In the data rows, the value 128 means zero.
Here are some numbered points:
111|123|143|135|140|139|124|190|124|139|161|141|134|153|158|133 0
 22| 53| 18| 52| 80| 91| 70| 47| 97|113| 21| 49| 79| 77| 41| 68 1
155|255|151|158|122|185|118|145|145|253|168|151|126|170|128|110 2
 83|118|154|130| 80|111|126| 53|124|136|151|126| 72| 63|102|118 3
146|126| 79|103|128|156|132|137|124|102| 95|100|143|143|111|134 4
 74|  9| 96|152| 69| 74| 72|104|108| 45| 67|118| 81|101| 90| 97 5
174|130|125|119|213|169|169|132|133| 59|118| 81|212|174|152|124 6
186|174|115| 78|137|101|124| 60|143|184|133|107|152|200|138| 73 7
135|123|118|120|104| 82|140|115|132|135|118|132| 99|122|115|113 8
 83|100| 71| 98|126|134|121|147| 77| 64| 72| 96|158| 93| 84|134 9
108|114| 79| 35|140|139|115| 53|123| 93| 76| 51|121|125|148| 85 10
158|159|102|169|131|151|130|155|156|159|144|176|142|157|129|138 11
Which five points above are nearest to each new point by angle? Their numbers follow each, nearest first.
148|129|147|101|154|144|145| 86|123|114|125|129|151|134|148|122 6 7 10 4 2
 87|118|116|136| 84|112| 98| 74|128|144|165|141| 80|111|106|110 3 8 1 5 10
 84|155|125|183|108|132|113|156|135|120|124|152| 77|161|120|152 11 0 2 5 3
 65|192|119| 86|121|194|147|168| 74|198|123|141| 68|189|140|177 2 0 11 4 7
 51|110|138|122| 88|135|154|140| 89|127|135|109| 81|127|137|132 3 5 1 9 0
 98|132|118|115|172|147|159|123|109|122|103|111|155|166|183|147 6 10 4 0 9
 86| 90| 99| 69| 64|131|168|149| 81|122|129|104| 69|149|184|139 10 1 5 8 9
151| 75|104| 85|101| 91| 71| 67|148|102| 99| 91|107| 71| 97| 67 1 5 10 8 3
118|115|130|107|155|192|195|182| 95| 90|118|109|201|185|185|186 6 0 4 9 11
134|174|154|124|148|115|133| 92|136|157|157|151|125|124|122|133 2 7 3 11 8
124|192|139|127|144|154|125|160|114|179|150|147|171|170|148|120 2 11 0 7 6
 83| 85|152|141|100| 95|123|133|106| 97| 92|132| 79| 65| 75|120 5 3 1 9 8
102|127|105|208|104|102|119|200| 93| 83| 99|158| 89|105|130|162 5 9 0 11 8
 49| 64| 96| 87| 88| 88|163| 69| 90| 97| 91| 83| 72| 83|102|128 1 5 3 9 10
 80| 91|113| 88|110| 83|103|119| 79| 95|106|100| 92| 86|113|106 1 5 9 10 3
 92|156|115|113|140|195|130| 87|113|132|102| 89|112|186|118|123 10 4 7 1 6
 98|162|196|158|134|166|162| 89|135|148|158|161|114|159|190|175 2 0 11 3 6
